In the rows, zero is written as 128.
The rows of A fall into a few groups, and each row is roughly a mix of its group's hidden directions; some rows fit no group.
A (111 x 10):
[[174 121 188 144 122 157 124 114 150 122]
 [108 190 108 148 111 135 126 164 158 132]
 [ 94 153 153 116 128  76 141 133 134  81]
 [134 160 144 130 193 131 111 121 126  85]
 [179 128 136  93 127  83 125 142 157 101]
 [113 119  81 145 119 167 183 134 136 141]
 [106 163 124 174 123 128  87 107  88 120]
 [120 130 149 108 139 117 145 125 176  65]
 [157 111  96  91  92 122 134 172 126  99]
 [132 108 183  95 115 139 129 100 173 137]
 [121 136  95 174  71 124 123 107 116 150]
 [ 78  99 122 138 142 168 122  95  98 147]
 [132 145 142 129  93 107  81 145 183 127]
 [100 135 101  97  88  98 108 107 132  86]
 [136  99 124 148 109 116 196 137  93 126]
 [127 145 138 171  84 151 167 160 136 147]
 [138 141  75 133 140 142 109 139  70 148]
 [119 126  91 117 133  86 102 105  97  82]
 [ 84 153 146 136 139 129 146  69 105 142]
 [ 80 110 145 140 145 146 148 113  71 142]
 [146 139 165 161  84 159 100 137 159 116]
 [128 141 145 150 128 175  82 126 134 176]
 [108  99 138 163 134 155 149  93  78 139]
 [121 120 128 137  84 161 138 109  68 149]
 [169 133 159 155 133 101 110 149 172 156]
 [145 145 154 122 110  87  70 128 153 108]
 [165 108 118 131 130 144 112 199 141 130]
 [151 126 144 159 174 125 146 169 124 170]
 [166 124 166 179 125 151 141 130 139 164]
 [152  90 137 116 158 168 137 114  95 167]
 [143 136 109 184 176 146 145 131 159 130]
 [140 100  70 128 123  79 120 155 135 140]
 [163 161  72 120 128 165 149 131 126 146]
 [129 163 121 154 152  61 133 105 133 135]
 [ 94 138 163 101 114 111  91 158 168 139]
 [162 116 140 161  98 161 100 119 162 161]
 [134 121  78 105  98  90  99 163 119 125]
 [105 130  61 120 155 129 100  96 121 122]
 [ 98 116  89 176 100 139 157 102 121 109]
 [154 114 197 110 130 102 134 139 153 114]
 [110  81 151 138  77 121  98 154 138 115]
 [116 127 115 149 192 120 123  92 136 165]
 [113 113  91 106 158 133 109  98  72 134]
 [129 135 142 106  92 170 131 119  98  74]
 [117 142 148 134  97 142 173 148 143  72]
 [155 105 193 143 118 132 142 100 157 132]
 [142  98 179 146 134 146 123  78 154 125]
 [128 106 105 156 141 175 104 110 152 172]
 [173 171 140  99 153 118 140 151 163 118]
 [119 146 126  85 110 166 125 141 111  71]
 [109 140 137 155 113 143 116  56 149 140]
 [152 169 138 103 134 105  75 152 154 125]
 [160 111 197 131 138 127  99 109 122 145]
 [133  99 151 147  94 104 143 101 172  93]
 [102 108 137  68 142  94 101 151 111 129]
 [124 164  92 109 129  80 107 144 117  88]
 [128 116 132  77 131 155  93  82 115 103]
 [103 141  90  73 116 153  94 123 112 116]
 [120 119 147  82 178 166 145 134 125  99]
 [ 81  89 142 132  73 143 117 134 109 130]
 [ 62 105 110 145 116 146 162 124 106 135]
 [129 133 128  76 118 114  88 116 128  75]
 [145 141 146 132  80 135 112  85 166  97]
 [122 144 141 107 124  76 153 174  94 118]
 [ 92 144 174 151 167  92 134 126 104 138]
 [119 141 171 160 181 105 113 104 143 140]
 [114  81  99 108  95  97 120 157  98 139]
 [124 132 118 125 184 171 143 147 103 165]
 [138  99 183 148 136  93 162 124 141 154]
 [115 118 189 167 112 130  93 125 153 122]
 [102 121  81 128 141 128 175 122  85 108]
 [145 111 162 147  88 124  96 170 154 105]
 [100 137 141 131  78 141 180 143 132  96]
 [130 127 160  79 133 168 127 120 144  81]
 [ 76 106 161 127  86 123 131 142  92 121]
 [117  85 123  90  82 103 126 127 124  91]
 [156 104 184 155 159 105 157 127 134 131]
 [133 143 118  92 104 147  74 126 163 158]
 [135 145 123 184 120 101 156 172 146 145]
 [142 155 111 164 147 124 130 150 185  97]
 [104 135  82 159 104 158 148 117  84 133]
 [122 123  99 173  97  81 124 109 102 150]
 [104 144 136 128 154 126  69 104  84 124]
 [141 118 107 143 118  57 156 123 150 144]
 [132 137 105 143 137  70 105 159 147 167]
 [ 90 137 197 127 152 147 121 113 135 139]
 [111 162  92 130 102 121 153  72 113 140]
 [116 154 170 133 121  67 134 114 125  96]
 [148 138  83 114 171  78 143 111 134 132]
 [135  86 121  92 169 175 121 110 141 129]
 [156 154 157 112 127  86  84 130 155 103]
 [180 110  74 120 122 150 119 123 160 135]
 [123 133 136 149  53 126 111 104 148 111]
 [ 94 113  90 151 121 152 159 133  80 146]
 [143 143 138  86 161 166 111 178 122 136]
 [163 121 141 139 114 108 109 195 147 111]
 [112 155 105 132 173 141 152  87 108 164]
 [135  98 160 142 125  63 130  92 131 128]
 [118 160 100 125 104 148 150  63 122 136]
 [196 155 119 129 124 113  94 132 155 117]
 [152 130 193 131 121  98 144 155 102 142]
 [110 114 151  94 189 152 142 101 112 126]
 [ 88  84 107 100 109 161 139 129  95 141]
 [ 88 135 101 144  89 120 146 145  84 157]
 [ 85 157  90 128 141 144  87 105 149 107]
 [151 105 191  98 145 123 125 106 144 101]
 [165 124 147 166 170  93 137 157 105 120]
 [137 162 115 126  92 102 111 187 146 142]
 [155 163 146 117 139 163 132  74 154 109]
 [ 84 129  92 146 153 110 176 131 157 122]
 [151 140 146 121 127 206 130 152 128 128]]

One row of each group comes first, with its name. Which group is each row after those in?
[167  98 142 105 151 160 109 166 155 108]  <66>
[107 101  98 142 137 167 166 121  86 152]  <73>
[154 136 168  89 110 114  89 160 150 145]  <47>

[102 152 180 122 107 134 147 156  88 108]  <66>
[109 117 147  96 153 168 138  70 124 121]  <66>
[142 115 161 183  97 101 161 123 116 145]  <47>
[138 133 110 158 150 170 184  98 125 121]  <73>
[106 132  92 104 152 133 102 105 184 145]  <47>
[144 128 146 103 167 131 164  97 165  93]  <73>
[155 181 155 133 124 158 134  88 149 108]  <66>
[164 127 113 179 134 134  94  80 131 120]  <47>
[184 108 128 156 117 169 127 113 145 159]  <73>
